A single turn carries every row of the set below to another of its rows. Some are shown first; where does it send the rows asked next?
bobun: [ -7  -3 -14  23   2 -14 -26 -21  -5 -48   6 -19  -5  16  -5  17  -5 -11]
Tukul: [ -1  -5  12   8   1 -25  52 -29  -5 -16 -15  32 -17   8  10  13 -10  -5]
zivu: [-19  10  -5  -2 -26  -7   0  16  43  -7  10  16   9   7  21  29  13  12]
bezo: [ -7  -9  15  13  -5 -25  35 -25 -14  -6  -2  47 -18  -3   2   6  -8  -8]
todon: [-27 -16  10  -9 -19  13   7  -6   8  30  14   1  17  27 -16 -23  10 -12]
remak: [-21  -5  16  17   8  46  -1   4 -15   3 -34 -22  -3  13  18  14   1 -11]
mevu: [-27  -7  14 -20  19  -9  -8   3  -2   0   3  27   9  20   0 -26 -30 -17]
lim: [-22  27   5   6 -17  -5  -1  20  45   7   1  13   3   8   5  29  13   6]
zof: [-16 -23   5  19  22  32   6  -2  -9   5 -32 -11  17  -5  10  23  -2 -15]
Geme: [ -8   3   6  19   9 -25  -9 -16 -25 -48   9  -5 -23  26  -4  11 -13   9]
godem: [-23   4  12   6  19  -9  14   5   8  32  -9  -7 -19  37  13  -8 -25 -39]
lor: [ -2  -3   9  21  -3 -26 -19 -15  -6 -44   8 -24 -20  21   0   9  -6  11]
sov: [-25  -4 -21  23 -18  20  20 -10  21   2  -2  -8 -38  24  18  20 -44  18]
Rel: [ 25   1  -1  21  -7  13  21 -10 -11 -25   5  14   6  63   2  14  16  16]
bur: [ -4   1  -9  11   4 -21  47 -32 -12 -18 -16  28 -20   4  -1  -5 -15  -8]
tev: [-17 -23  25  21   7  30   5   1 -11  -6 -32 -22   6   2  20  19  10 -10]
Fenak: [-17   5   0 -26  19  -7 -12   8   7   0  10  15  15  11   6 -22 -34 -16]
Vule: [-28   0   0  27  14  30 -17  -3 -11   0 -16 -26  11   0  16  21   7 -19]
rumo: [  0  -7  -9  16   5 -17 -17 -17  -3 -43   3 -36 -20  20   8   9  -3  10]
Pip: [-23  -3  23  -9   0   9   4  -5   3  20   2   1  15  28 -23 -36  13  -9]
reg: [-16 -29 -24  21 -11  19  16   0   7  -3   7  -2 -27  28  32  13 -34  29]
magiv: [-15  -5   2   0  24  -3   5  -6  17  44 -10   2  12  36  11 -10 -23 -25]
lutab: [ 11  21  -5  33 -14  11  32   6 -11  -8   1  17   7  59  -5  15  12  20]
tomaz: [-15  -1  -9  17   6 -19 -19 -23 -30 -37   6 -17 -17  21  -4  10   6   6]
Timed: [ 18   3   0  20  -5  19  26 -10   4 -16  -4   8  10  67  -6  26  14  19]
Tovub: [-14  -7  -5  17   6 -20  49 -30  -2 -15 -15  35 -16   6  -1  -3  -3 -11]
Remu: [-24   3  23  -2  -2  -6   7   2  21  23  -4   4  18  29 -25 -34   2  -5]
der: [  6  14  -8  23 -18  14  24  -2  10 -10   8   9  15  57 -14  20  11  33]
Rit: [ -8  21  -2  13 -28  -9  -8  15  39   7  16  19  14   4  22  19   2   0]
negik: [-14   5  -1   5  23  -7  24  -3  17  43  -7   4  -5  36   9 -19 -21 -26]
Vobo: [ -9  23 -13   4 -33  -5  -9  11  33   1  17  17  10  12  15  16  15   4]
lusa: [ -5  11  11  22   4  -4  44 -28 -32 -15 -10  35  -8  10  -2   1 -14 -11]
gak: [-12   7  -1 -26  14 -10   7   8   8 -16   2  15  25  17 -13 -15 -35 -20]
Vevi: [-18  -5 -28  14 -12  21   8  -5   1  11   0 -15 -20  18  25  23 -40  34]
Rudu: [-24  -7  25   8  12  42  -5  -9  -9  -2 -34 -15   4   6  11  21  -1 -12]
zubu: [-28  33 -15   5 -28  -1  11   0  37   9  16  20  -1   5   8  19  -1  15]
Merit: [-11 -14 -16  15 -19  23  20   3  13  -2   5  -5 -33  33  29  10 -28  39]
pumuz: [ 11   5   9  33 -25  30  24  -7 -10 -13   5  21   7  58 -10  15   8   5]
sim: [-19 -25 -23  27  -2  24   3  -7  -4  12   6 -20 -21  27  31  23 -30  22]

bur goes to remak
zubu goes to lusa
pumuz goes to bobun
And these:
gak goes to godem
Vevi goes to lutab
Rudu goes to Rit
tev goes to zivu
der goes to Geme
Merit goes to Rel
bezo goes to zof
magiv goes to Remu
Timed goes to lor
Pip goes to Fenak

